In the rows, 128 means zero.
The same turns and mirrors carry the whole set onto itself and the rows of a family onto each other. Which other rows belong to the same family as each row named below? List them in the order they appear above.
These 32 rows form 4 families of 8 rows each.
K481: [118 152 119 134 116 119 138 107 130 119 127 128  74 108 138 163 118 136
 124 123]
K627: [123  93 145 127  72 124 143 103 170 118 117 119 146 131 146 108 142 105
 147 118]
K129: [191 154 137 144  99 107 117 115  94 134 141 121 126 147 143 139 109 119
 155 154]
K121: [141 102 145 138 122  91 131 106 122 160 115 124 142 136 212 104 142 114
 145 105]
K339: [129 122 152 167 137 142 156 145 108 155 127  75 133 119 147 152  97 134
 131 121]
K326: [183 151 126 132 115 112 122 133  86 127 121 138 140 126 154 154 116 124
 143 171]
K657: [127 116 133 164 152 144 172 145 113 153 105  86 119 105 131 139 114 135
 136 133]
K717: [128 119 151 158 150 115  95 115 135 147 128 154 102 127 141  98 182 119
  94 124]
K599: [152  72 169 169  86 132 115 144 120 132 110 126 138 138 110 114 127 112
 117 160]
K678: [141  96 139 160 148 101  78 126 123 144 105 139 104 135 143  92 156 122
  88 121]
K605: [104  94 112 127  81 111 126  95 162 112  98 104 135 125 141 103 130 114
 146 127]
K220: [122 109 149 158 143 133 160 162 108 147 104  94 148  99 155 148 111 140
 111 135]
K976: [142 104 144 137 107  96 110  92 132 176 104 129 132 135 203 109 143 102
 127 116]
K610: [158 116 152 123 118  86 120 120 129 164 108 122 152 126 193 104 123 110
 126  99]
K72: [125 148 103 165 162 137 131 117 115 110 123  96 143 130 145 120 162 134
 148 160]
K720: [147  67 163 143  87 125 102 162 134 138 133 118 145 138 118 113 128 111
 121 130]
K216: [121 106 137 156 144 151 176 137 125 145  96  84 149 107 148 136 116 132
 132 133]
K177: [136  74 158 148 104 127 108 157 139 125 115 142 146 132  92 104 131 116
 120 134]
K342: [161 163 122 138 107 105 101 116  94 121 145 135 137 137 156 159 121 129
 140 153]
K277: [135 101 144 169 159 117 103 118 126 159 102 150  99 119 149 105 155 125
  88 122]
K477: [160  99 155 147 117  96 130 101 121 168  85 145 148 135 187 102 124 105
 122 119]
K885: [130 110 122 167 143 116  89 115 156 148 106 140 113 134 129  95 162 112
  87 123]
K924: [176 149 128 142 112  99  92 124  94 124 151 139 107 142 151 151 121 121
 135 148]
K190: [140 129 111 165 159 121 140 118 104 116 130 101 141 142 154 125 156 165
 145 165]
K274: [120 161 137 126 124 121 135 108 145 144 120 106  88 115 140 165 104 105
 112 110]
K292: [151  85 154 149  98 135 102 147 139 131 107 135 133 129  89 119 120 109
 103 144]
K150: [140 115 101 166 140 130 130 131 101 100 125 121 146 129 147 115 164 161
 153 168]
K597: [108  86 141 116  86 109 126  93 148 107 114 128 126 126 152 103 157 117
 148 118]
K823: [128 163 132 133 111 130 136 118 130 121 120 112  91  98 132 163 101 105
 119 119]
K134: [126 133  81 172 133 123 133 125 104 116 131 106 127 127 158 109 165 150
 145 148]
K526: [121 101 129 117  72 113 125 108 161 103 121 107 149 149 136 112 140 103
 154 122]
K57: [111 158 146 127 136 121 128  98 148 122 116 121  95 109 118 165 118 116
 121 134]

The rest of the family of K597: K481, K339, K326, K72, K720, K477, K885
The rest of the family of K924: K121, K216, K277, K274, K292, K150, K526
The rest of the family of K610: K129, K717, K599, K605, K220, K134, K57

The same turns and mirrors carry the whole set onto itself and the rows of a family onto each other. Which other rows belong to the same family as each row named below? List them in the order they appear above.
These 32 rows form 4 families of 8 rows each.
K653: [144 142 103 130 113 117 110 106 186 118 135 184]
K125: [ 94 107 115 102  98 157 117 138 156 140 143 123]
K560: [136 136 122 137 158 157  94 162 133 141 156 119]
K561: [155 151  94 130 122  85  94  94 133 153 157 126]
K302: [135 135  95 109 109 124 110  85 171 100 146 167]
K194: [130 130 156 139 128 107  98 129 155 115 184 104]
K762: [153 143 104 115 104  99  94 147 126 105 170 155]
K519: [129 127 118 114 126  98 112  99 179 141 140 186]
K682: [107 158 135 105 122 127 117  97 128 128 107 161]
K455: [140 117 133 117 100 106  70 127 159 125 160  92]
K473: [140 156 114 109 149 179  94 100 149 138 136 151]
K127: [115 140 136 125 147 146  73 153 140 161 169 123]
K944: [141 142 130 130 111  89  80 151 159 142 179 159]
K565: [115 160  97 110  89 131 113 103 139 159 123 158]
K13: [155 144 126 132  98  89 111  84 165 151 147 122]
K588: [120 138 113 121 143 177 131  90 156 134 153 128]
K349: [127 140 127 109 108 127 136 100 134 168 106 136]
K730: [112 114 133  95 110 143  95 142 128 143 119 106]
K52: [141 114 135 148 129 100 108 139 154 129 161  90]
K233: [138 144 121 128 137 151 114 153 111 139 177 115]
K374: [158 150 110 140 118 103  76 159 148 118 165 153]
K443: [142 152 136 124 119 174  96 157 149 139 176 136]
K969: [ 89 131 153 109 121 159  95 131 148 113 140 120]
K209: [ 96 120 136 126 106 158 109 138 165 128 129 104]
K671: [170 123 127 120 118 113 113 154 158 116 179 159]
K697: [122 129 113 128 154 171 129 110 170 140 127 149]
K693: [104 126 123 109 162 156 105 102 159 159 129 150]
K350: [166 126 106 106 146 119 109  96 158 115 139 174]
K769: [134  96 113 123 133 111  98 131 152 135 178  93]
K790: [149 156 139 133 129  76 121  96 136 129 150 148]
K863: [108 157 113 118  99 132 106 104 146 137  92 146]
K182: [154 151 111 140 122  74 106 104 134 137 124 132]

The rest of the family of K769: K125, K561, K302, K762, K565, K588, K233
The rest of the family of K127: K194, K519, K682, K944, K969, K693, K790
The rest of the family of K653: K560, K52, K374, K209, K697, K863, K182

